Rotation paths and how fast each direction turns (degrees a step)
Each turn is a multiple of 5 degrees from 10 to 175, or 0.
Each row of a path follows its step; steps can be skipped.
Path 1:
step 0: [ 30 -13  -7 -14   3  30 -24   3  -5   4   6  -7   5   2  19  -2  12  -5
 -17  24   8 -27  15  15 -15  -4  -9  36  -1   3 -27 -15  -4  -4  -5 -15
 -14  -8  18  -7   0 -11 -19  -6  -6 -21  -8  16  11]
step 1: [ -7  16  18  19   4  17  10   2  19   9  16 -12  -1  -5  14 -22   1  -4
   5  -5  19  20  33  17  18  17 -12 -21  17  -8  -7  -7   2   8   7 -24
  12  10  19  -6  -1 -36   7   6  22  11   0  15  13]
step 2: [-11   4   8  31  11 -14  -1  -1   4  -5 -18  24  -5  -4  -8  14 -25  16
  15 -25   9 -18  -9  10 -16   7   5 -16  -1 -17   1 -10  -2 -11 -37 -12
  -5  19  -7   8 -13 -20  -4   2 -25  21  -8  17 -17]
step 3: [ -8 -14 -21 -24   0   2   6  -3 -12   6  -9  -7  13  -6   8  -1  10   5
 -16 -11 -23 -20  -9  31 -23 -30  -2  11 -13  28 -14  -8 -23  16 -18 -20
  -5   6  14 -21  -9  -9  10  -3 -22  -6 -19 -11   4]
step 4: [  3   4  -3  -7  12  35  -9   1 -12   3  -6 -16  10 -27   9 -11 -12   3
  -4   1   0  33   0  16  12 -22 -18  -4  12   5   4   3  -1  11  11   8
   4 -22  24   7   1 -18  27  18   3  13  32  29   9]
step 5: [  4   5  17  50  -9  11  -7  24 -23  -1   2  16 -12 -12 -22   1 -13  -5
   5  18   0 -18  -8 -13  -5  -2   9   0   8 -20  10  -8   1 -11 -14  -2
 -24   3   9 -12  35 -21   9   9   2  15  -5  13  -2]
step 6: [ -8 -12   3   9  17 -11  12 -15 -15 -12   5  11  -3   9  -9 -24  -5   8
  12 -20  -2 -25   9  22  -5  -8 -11   7 -16   6   1 -13  -7   5   5 -27
  -9  23  22   2  17  19   5   5  -7 -10 -13 -36  37]
step 7: [  5  -4 -23  -4  15  42  -8 -13  -7 -18  19  15   2   9  12   5   8  25
  -9 -21  18  15 -17  21  14 -18  -3  -7  20   8  -2   6   9  21  17   5
 -17  12   0  25 -17   1   4  -7 -16   5  10  11  -1]
step 8: [ 25  10  19  19  -9  48   7  19  -6   2   9  12  -5  -7   4  37  17  -6
   4   7 -15 -31   2 -12  -5   6   2 -14  -9   2   4  -7 -26   1   8   5
  -5 -19   7  -4 -14 -24   5  -1   2  13  -3   3  -2]
step 9: [  8  -3  26  24  27 -19  11  -2  -4  -4  19  12  29 -29   2 -21  -2   5
  15 -12 -18 -20  25  12   3   8  -5  21  -7   1 -12   1 -17  -6  10  -9
  32  -1  19  -9  15   6  -7 -12  -7  -2   7   9   5]
step 10: [ 18  -5   3  -3 -26  -5   9 -13  -7 -24  15   2 -15 -11  -4 -29  14  29
  10 -14  23   9  -2  20  16 -19   3  -5   9  -3 -12  16  22   8 -23 -15
 -14   1   2  -4  -2  -6 -21  -3 -34   8   1  17  -5]
step 11: [ 22 -18  -7 -10   1  25 -17  -2  -1 -14 -14 -11 -23  19  19   2  -3   3
   3  -9 -26 -31   2   5   5  15   4 -21   3   0  10   0  11   2  -2   1
  -3  -4  15 -27 -23 -23  17  32  -9  12 -22  -4  -3]
Speeds:
[  2   6   6  -1  -1  -3  -5  -2   6   1   5   5   4  -2   4   2  10  -3
   1  -4   1  -5  11   1   3   8   6   0   5   3  -8   0  -5   1  -4   2
  -1   2  -1   6 -10  -4  -6  -3  -4  -1   2   3   5] => 45
[ -4  -6   7   1   2  -6   1  -2   5   6   6   5   1   1   1   7   0   0
   8  -3  -4  -1  -1   3  -3   1   0   9  -6 -10   2  -1  -1  -9   1   4
  -6   1  -7  -6   1  -2  10  -2  -3   5   1  -2   3] => 110
[ -5   0  -9   5   7   2 -11   0   2  -2   2   2   4   3   5  -1  -2  -1
  -5   1  -5  -7  -3   0  -3   3   6   8   8   0  -1   6   6  -2   2   3
   6   6   2  -3   5   4   0  -3  -3   1   0  10  -5] => 160
[-4  0  3 -4 -4  8 -6  0  0 -9  0  0 10  2  9  8 -5  2 -2 -1  2  6  4 -9
  5  1 -3  6 -1  4  3 -1 -1  0 -1  0  1 -8 -1  0  5 -8  2  0 -4 -1 -9 -3
  3] => 95
[ -9  -3   0   1   0   2   0  -7  -5   0   6  -9   4  -1  -1   0  -4  -2
 -12  -4   4   4   7   4   4  -4   3  -4  -2  -9  -6   7  -7  -7   5  -2
   0   0   1  -4  -2   4  -4  -1   0   1   4  -4   2] => 125
